In the data rows, the value 128 means zero.
Here are some numbered points:
[179 157 177 112 101 163 128  89 172 143 122 133 111  93 204  94 137 163 104 197 121 112 154 150  71 131 108 132  88 130  80 104] 0
[116 101 107 124 141  90 130 114  96 115 135 135 150 159  66 157 109 107 153  74 142 150  89 118 160 125 137 138 164 131 181 163] 1
[ 97 135  98 122 161 150 105 211 109 136 125  90 143 107 132 145 142  95  71 129 123  93 198 141 151 143 157 120  98 102 111 136] 2
[ 89 112  93 114 134 143 113 172 136 165 158 127 143 106 107 153 126  85 125 150 128 123 144 149 148 154 115 107 129 101 148 169] 3
[146 138 154 148 122 112 135  95 109  96 100 127 122 160 127 115 138 162 140  95 128 140 108  97 128 107 144 146 142 158 125  99] 4
[141 129 139 149 128 110 142 103 111 103 109 130 119 157 120 116 130 153 145  92 128 142 108 101 130 106 142 144 143 152 131 106] 5
[201 171 186 129 116 153 127  96 147 111  96 116 113 116 212  89 154 177  85 169 117 108 165 126  77 121 140 152  78 143  70  81] 6
[139 114 126 130 136  94 128 103  96 109 122 130 144 158  91 143 117 125 150  90 142 141 100 113 144 124 145 146 145 132 167 147] 7
[ 44 135  87 166 124 178 130 216 171 154 149 129  84 114 137 113 146 118 126 147  91 126 153 123 144 128 106  81 137 123  81  84] 8
[137 122 146 136 102 119 148  73 158 127 135 161 107 142 127 111 115 153 175 135 127 161  77 118 108 112 101 127 154 144 130 109] 9
[119  99 113 119 123  93 133  94 110 122 143 147 142 150  76 145 106 116 170  96 149 153  73 123 145 123 121 133 163 137 179 162] 10
[119 115 124 105 110 138 129 114 158 160 157 148 126  98 128 128 112 111 145 167 133 132 111 153 117 142  93 110 127 115 136 154] 11
New points follow, each followed by the numbers of its five nearest points above by angle, nearest first.
[109 107 118 109 108 138 131 111 160 168 167 152 126  94 121 132 111 107 159 174 135 134 101 156 119 150  83 106 132 109 143 156] 11 3 9 10 8
[ 44 133  85 167 131 169 132 212 163 150 148 128  89 116 124 118 141 114 134 135  94 132 141 117 152 123 108  85 141 122  90  86] 8 3 2 11 0
[127 118 124 102 113 137 127 116 152 156 154 144 134 100 133 132 114 111 136 168 137 127 119 155 115 146  99 115 122 112 139 157] 11 3 0 9 10
[112 150 107 126 166 161 106 226 114 137 113  81 136 101 154 136 152 104  58 138 111  80 220 143 141 146 161 121  84  97  87 121] 2 8 3 6 0
[ 39 137  87 170 124 187 132 224 174 163 148 128  78 108 141 111 145 123 126 151  85 122 156 122 143 125 102  78 136 123  67  72] 8 2 3 11 0
[121 149 133 126 113 181 122 152 185 162 145 129 103  86 186 104 139 133 107 198 105 110 162 150 100 136 100 105  99 114  74 102] 0 8 6 11 2
[103 112 106 109 132 120 117 135 122 148 148 130 148 118  96 154 116  97 137 130 141 127 122 145 144 143 117 121 132 111 156 168] 3 1 10 11 7
[115 146 111 115 160 161  98 212 109 139 120  79 147  93 156 141 148 107  47 147 118  78 219 151 140 148 159 124  80  98  96 135] 2 3 8 6 0
[107 109 107 109 134 126 115 139 122 150 149 128 148 115 103 154 117  91 130 138 138 125 127 149 144 146 119 121 128 107 157 169] 3 11 1 10 2
[ 87 130 110 132 121 158 125 166 161 154 144 133 109 111 135 126 134 117 126 149 111 126 143 139 128 137 108 102 129 120 107 120] 8 3 11 2 0
[ 83 131 106 139 130 157 127 177 154 149 140 125 109 112 133 125 134 116 124 142 111 124 146 133 136 130 113 104 128 120 106 115] 8 3 2 11 0
[171 134 141 121 156  96 122 112  76  90  93 102 156 149 117 143 130 132 105  82 144 115 147 120 134 122 174 162 116 134 148 137] 7 4 5 1 10
[136 119 145 139 104 111 152  80 150 122 133 159 107 146 119 115 117 150 174 126 132 161  72 112 113 112 106 128 157 145 138 113] 9 5 10 4 7
[129  86 128 124 106  82 147  50 121 129 145 170 135 160  63 143  94 131 205  94 148 175  38 117 133 120 103 133 186 142 196 165] 10 1 7 9 5
[161 145 149  85 122 167 106 134 162 163 141 117 141  70 187 126 131 114  76 211 129  96 184 177  94 159 112 123  71  96 102 152] 0 6 11 2 3
[188 163 171 126 124 145 125 108 135 111  99 112 122 117 194 101 146 161  84 154 121 106 168 128  93 124 146 148  87 134  83  93] 6 0 4 2 5
[116 108 121 107 113 132 123 114 153 161 158 148 138 111 112 142 112 108 148 158 135 138 108 153 124 147  93 112 139 112 151 164] 11 3 10 9 1
[127 148 147 131 101 187 127 145 200 169 143 138  95  83 197  93 143 143 110 207 106 113 163 151  88 143  91 102  93 115  64  96] 0 6 8 11 2
